[124 115 144 132 126 102 113] Answer: 124, 113

[[122 144 115 125 132]
 [123 123 148 106 119]
 [ 99 134 131 140 144]] Answer: 122, 144

[128 143 124 150 134 123] Answer: 128, 123

[[ 98 128 101 140]
 [136 130 102 153]] Answer: 98, 153

[[122 122 132 155 142 129]
 [129 120 126 142 122 133]
 [115 143 124 118 122 144]] Answer: 122, 144

[129 152 149 123] Answer: 129, 123

[128 143 128 141 151 113 148] Answer: 128, 148
---
Q: [118 108 120 103 115]
A: 115
Q: [128 142 145 128 151 110]
A: 110
Q: [ 99 129 135 138 109]
A: 109
Q: [126 105 150 158 135 120]
A: 120
Q: [118 151 140 141 105]
A: 105
Q: [158 120 129 121]
A: 121
Q: [147 103 126 138 131]
A: 131
---
[154 108  99 101 128 153] 154, 153

[[124 139 124 107 133 149]
 [135 138 124 138 119 130]
 [149 147 134 119 121 148]] 124, 148

[105 138 138 156 127 121 122] 105, 122

[110 144 102 128 119 100] 110, 100

[[148 128 134 127]
 [152 131 129 128]] 148, 128

[124 133 131 138 112 101 126] 124, 126

[119 113 106 130 123 139] 119, 139

[[108 133 141 133 129]
 [137 112 147 108 107]] 108, 107
---
[[101 129 127 156 128 132 128]
 [143 129 128 122 128 134 128]] ==> 134

[112 152 130 127] ==> 130

[[155 113 143 138 137 130 123]
 [108 148 130 146 124 117 137]
 [121 119 126 131 128 124 134]] ==> 124

[158 123 103 157 129] ==> 157

[104 141 121 131] ==> 121

[128 105 131 150 124] ==> 150

[[123 126 127 151]
 [127 117 131 144]
 [111 129 139 120]] ==> 139

[[104 146 101 120 104]
 [124 109 114 138 125]
 [118 107 149 111 132]] ==> 111
---
[134 151 134 135 142 126 131] >> 151

[[127 130 140 129 152]
 [134 131 118 125 141]] >> 130

[[116 130 115 134 105 140]
 [128 132 118 129 129 141]
 [120 144 119 127 133 142]] >> 130

[119 114  99 123] >> 114

[[152 131 136 132]
 [140 122 118 131]
 [137 133 121 122]] >> 131

[134 128 151 119 146 129 107] >> 128

[[131 123 127 118 136 129 129]
 [113 119 132 110 114 115 124]
 [152 112 128 126 147 135 128]] >> 123

[[142 143 138 139 121]
 [120 151 108 105 137]] >> 143

[[130 116 100 136 139 142 144]
 [129 125 135 127 105 128 107]] >> 116
---
[[111 114 124 125 103]
 [115 130 121 127 116]
 [123 130 131 128 113]] yields 130

[[154 133 130 126 131 126]
 [122 128 120 129 124 132]
 [142 126 131 126 132 124]] yields 126

[[134 124 115 119]
 [103 134 143 141]
 [154 124 119 113]] yields 124

[[111 119 109 139]
 [132 144 114 148]
 [122 121 136 155]] yields 121

[[126 110 128 119 110]
 [122 117 145 135 136]
 [113 104 125 116 108]] yields 104

[[145 148 125 123]
 [116 148 107 113]
 [134 118 139 134]] yields 118

[[135 121 112 104 119 136 134]
 [139 109 121 111 118 111 118]
 [134 127 112 116 122 148 138]] yields 127
---
[[ 99 109 133 126 128]
 [131 119 142 112 138]
 [132 118 123 134 124]] result: 123

[[127 129 153 142]
 [129 127 157 152]] result: 127

[[120 125 121 130 126 129 119]
 [119 123 124 139 125 136 134]
 [129 131 123 113 131 117 103]] result: 131

[[139 110 125 127 128 130]
 [130 126 125 123 118 129]
 [126 156 130 132 156 132]] result: 132

[[147 144 132 142]
 [134 133 132 139]
 [101 132 126  99]] result: 132

[[125 122 140 138]
 [121 112 145 156]] result: 112

[[135 116 139 122]
 [154 126 145 136]
 [127 126 149 121]] result: 126

[[144 109 115 118 130 150]
 [100 130 113 156 140 129]
 [132 150 144 109 116 117]] result: 109
---
Input: [131 122  99 120 130]
Output: 120
Input: [134 127 132 156 115 117]
Output: 115
Input: [120 121 136 126 125 104 130]
Output: 104
Input: [143 128 103 116 115 132 156]
Output: 132
Input: [131 124 132 156 117]
Output: 156
Input: [121 119 130 106 147 128]
Output: 147
Input: [150 112 132 114 140]
Output: 114
Input: [141 100 143 141 124 121 147]
Output: 121
---
(112, 99, 149, 138, 148) gives 112, 148
(130, 118, 121, 102) gives 130, 102
(126, 117, 109, 154) gives 126, 154
(109, 132, 118, 149, 138) gives 109, 138
((135, 109, 123, 117, 139, 135), (125, 155, 140, 147, 135, 145), (127, 124, 128, 125, 131, 126)) gives 135, 126
((129, 123, 120, 138, 115, 137), (127, 126, 154, 131, 117, 125), (129, 122, 134, 131, 148, 128)) gives 129, 128
((106, 124, 126, 128), (138, 122, 128, 135)) gives 106, 135
---
[128, 127, 132, 126, 151, 154, 147] out 126
[124, 128, 138, 127, 106, 125, 128] out 127
[125, 130, 129, 102, 102, 123, 116] out 102
[105, 135, 122, 128, 138, 126, 123] out 128
[119, 146, 125, 108, 152, 127, 141] out 108
[113, 130, 128, 130, 150, 127, 131] out 130
[140, 120, 125, 116, 151, 126, 113] out 116
---
[125 120 100 125 106 126] => 125
[111 124 114 106 141] => 111
[139 116 120 132 102] => 139
[151 126 141 147 123] => 151
[158 146 102 138] => 158
[103 111 126 120 119 128] => 103
